Each row is where one point has got to under a steady rotation. How many ticks took it there?
The counts run from 0 to 295.
[-46,-17,20,-17,0,29,31,20,-2,12,-9,0,0,11,-31,8,-12,17,5,9,-21,17,24,23,-1,-14,-87,-41,-30,28,2,-1]
157
[40,-40,-18,47,5,-20,38,-19,-3,-4,-19,-31,5,-19,6,-12,-23,29,21,22,26,-9,45,3,6,27,-19,2,-15,6,49,-31]
223
[11,-6,-1,-17,-26,8,-16,32,-38,34,-29,14,26,-28,-12,4,12,47,28,25,34,9,-10,-33,3,10,47,38,8,20,35,26]
234
[10,10,28,1,52,-16,10,28,-19,-4,22,11,-58,3,28,74,32,-16,15,-8,5,-5,3,-19,11,18,-27,11,-15,-32,-32,18]
262
[46,-20,-7,31,-9,-32,12,-18,-6,17,-22,-34,1,-18,-4,-18,-11,40,25,11,21,-11,63,2,10,23,-23,-8,-36,-4,39,-29]
224
[-46,3,-20,20,19,27,11,-28,-2,13,-52,-11,17,-9,-18,-5,-10,-63,-14,-31,-26,12,48,17,44,-7,-17,-10,0,-8,1,-9]
288
[-5,13,13,-9,0,10,-35,-2,-28,-31,39,15,38,-22,-2,6,-23,6,-2,37,-7,-8,-62,-4,-42,-21,35,-5,38,23,9,3]
116
[15,-32,22,-9,-8,-70,-5,-14,23,-17,0,-9,-18,-13,12,19,-20,-9,21,-1,-7,13,-27,-19,-55,36,-59,-5,22,8,-8,-2]
214
[-2,31,5,-44,63,-5,7,16,-41,27,17,15,-25,16,-1,-16,-34,39,16,-23,-16,13,26,30,-7,25,-13,-14,-27,0,-23,6]
228
[-31,-9,16,-30,-32,29,32,30,0,17,-8,-3,9,4,-18,-11,-5,31,22,19,-13,16,1,-3,-2,-27,-79,-40,-20,34,20,-4]
156
[44,9,8,-2,-16,-35,-11,-16,-17,38,-20,-38,-11,-14,-11,-29,-9,50,25,2,13,-8,60,0,6,20,-25,-7,-46,-6,27,-31]
225
[18,19,-2,-18,-16,43,-53,2,-28,-17,39,32,22,-7,-28,-4,-36,-29,9,-17,4,-28,-36,10,-42,-23,6,15,-3,-9,40,-6]
243
[-12,-14,18,4,-16,5,-37,-5,-8,-60,37,37,19,-4,-17,32,-50,17,25,11,-3,-10,-40,-15,-29,-16,-3,3,5,17,24,-35]
245
[-27,-21,-11,27,-15,-21,45,17,68,-1,14,11,-4,-5,29,7,3,5,14,38,38,-2,-24,28,19,-26,7,25,-17,-30,10,12]
270
[-7,77,-8,-43,31,-3,8,7,-45,1,19,-13,28,-19,9,-24,-3,-1,4,-14,-46,25,7,-18,27,-13,-23,-2,14,-5,-34,22]
67
[4,32,10,1,26,48,-25,13,0,-71,17,24,-31,11,29,18,-13,-27,-4,12,26,-40,19,12,-8,-35,-1,1,18,-27,7,18]
45
[1,-23,35,13,36,15,22,-8,-17,8,28,4,-2,24,-47,40,-3,6,6,12,-13,-6,14,49,-4,4,-42,-38,-49,6,-32,-15]
30
[25,-12,-44,16,-36,-20,43,-6,10,-5,-18,17,64,8,-37,3,10,-38,28,11,14,14,-24,0,18,2,11,15,-12,37,22,-23]
152
[45,4,23,5,-30,-81,-32,6,14,-11,-11,13,-9,-4,-18,20,-1,36,20,10,29,-2,20,6,-27,17,10,32,-18,-21,5,1]
16
[3,-4,-27,-2,80,-13,22,9,-48,3,12,52,-6,11,2,24,-21,-6,19,-14,-4,23,18,21,7,44,14,15,-6,0,-25,18]
230
[19,-9,30,-28,14,42,0,17,-28,-42,14,-12,16,-13,-32,11,-41,20,45,-7,29,-9,-5,-56,42,-16,0,11,34,-14,-12,3]
164
[34,-20,-15,40,0,-13,-4,-39,-5,-30,-2,-6,-5,-6,0,3,-43,28,28,-1,-9,-15,39,-36,6,47,-16,0,-12,-21,27,-57]
95
[3,25,19,1,-32,-29,-40,-27,40,-54,-12,31,-6,11,10,28,-13,-18,13,6,6,-10,9,-13,24,-17,60,20,-18,-17,-5,-39]
48
[25,-18,61,-35,40,-16,21,22,-14,7,18,-44,-43,-6,20,7,9,14,26,-20,34,6,-39,-28,28,6,-1,5,-1,15,-4,-7]
132
[3,5,-22,21,19,42,33,-7,-24,-33,-19,-2,-11,2,18,33,4,-35,5,9,27,-40,31,2,-6,-23,-13,-48,34,12,24,-48]
254
[31,33,16,-19,-34,-86,-28,15,7,7,-13,13,-4,0,-37,5,14,45,7,-9,18,-1,9,19,-38,8,5,20,-14,-12,-9,-2]
17
[-9,59,12,-33,-1,12,-5,4,-5,-45,42,28,14,11,10,-10,-25,-25,-15,20,-55,13,-11,29,-25,-26,-23,-10,-26,10,12,22]
276
[17,20,29,2,-63,-1,-37,-21,51,-34,-14,8,-18,21,-16,1,4,33,-12,23,-2,-14,20,-14,1,18,43,18,-34,-22,14,-21]
177
[13,5,6,-2,1,7,-4,5,-3,17,-9,-16,-19,18,-37,-3,64,22,-27,-46,11,-18,-49,5,-13,-25,-14,-16,1,46,-17,-31]
250
[21,-43,29,-23,-11,-40,-11,-14,33,-19,18,-13,-24,-7,11,2,-38,-3,27,-1,8,13,-46,-18,-46,31,-38,7,18,-6,3,-4]
213
[15,66,35,-51,-9,-31,-4,36,-10,-26,28,7,6,11,-29,-15,8,9,-20,4,-25,15,-4,50,-35,-11,-5,1,-15,18,-4,38]
147
[0,26,-7,-26,9,43,-7,20,-61,-1,21,7,43,-20,-27,19,-12,-2,46,-12,11,-9,-25,-42,26,-29,14,0,27,-2,-6,-26]
35
[-5,12,-22,-12,-27,34,-12,11,-13,42,-22,3,22,-24,16,-13,-6,42,24,46,38,-16,19,-13,3,6,67,0,6,-24,30,1]
106
[-40,-27,10,35,1,36,50,-17,31,15,27,-39,8,-11,15,-9,-6,51,-6,40,-22,3,-26,-3,23,7,-20,-22,-22,-7,8,-20]
189
[17,-24,-32,24,16,46,29,-24,1,-37,16,-12,-2,-9,1,-26,-57,-4,7,-20,4,-31,17,1,-18,32,-19,-10,24,-21,38,-39]
93
[-7,51,-48,5,-43,15,23,-17,-13,1,-10,-2,48,-18,-4,14,31,-30,-11,16,-39,-7,-15,-41,-16,22,25,-16,19,-10,13,-31]
185
[-14,35,-38,-20,5,59,1,27,20,7,-19,29,-37,17,5,-14,22,3,-21,-54,16,-17,-6,8,1,-19,-12,22,36,-22,-2,37]
171
[29,4,19,-9,18,63,-13,-2,-43,-13,4,-17,27,1,-63,-2,-11,-34,8,-43,3,-9,11,-28,43,-3,13,27,-4,-6,1,4]
162
[-37,-13,4,42,5,2,-17,3,23,34,-39,7,-27,-2,-11,32,52,35,-11,-19,26,-7,10,0,49,-41,-13,18,-17,-7,-25,-5]
40
[-7,12,-15,-3,-13,-19,46,16,26,-21,2,14,-29,13,28,45,59,-44,-17,12,-13,3,-27,-8,-38,11,-47,-18,22,9,-4,12]
54
[24,-6,-40,17,27,-10,3,10,-53,22,-21,49,30,-14,-13,27,5,-7,22,6,18,16,4,-19,16,31,50,50,-2,11,10,20]
232
[-2,16,-7,-25,79,-3,19,12,-49,14,21,39,-16,15,6,7,-34,16,15,-15,-16,19,18,33,1,33,-2,-5,-11,-3,-21,15]
229
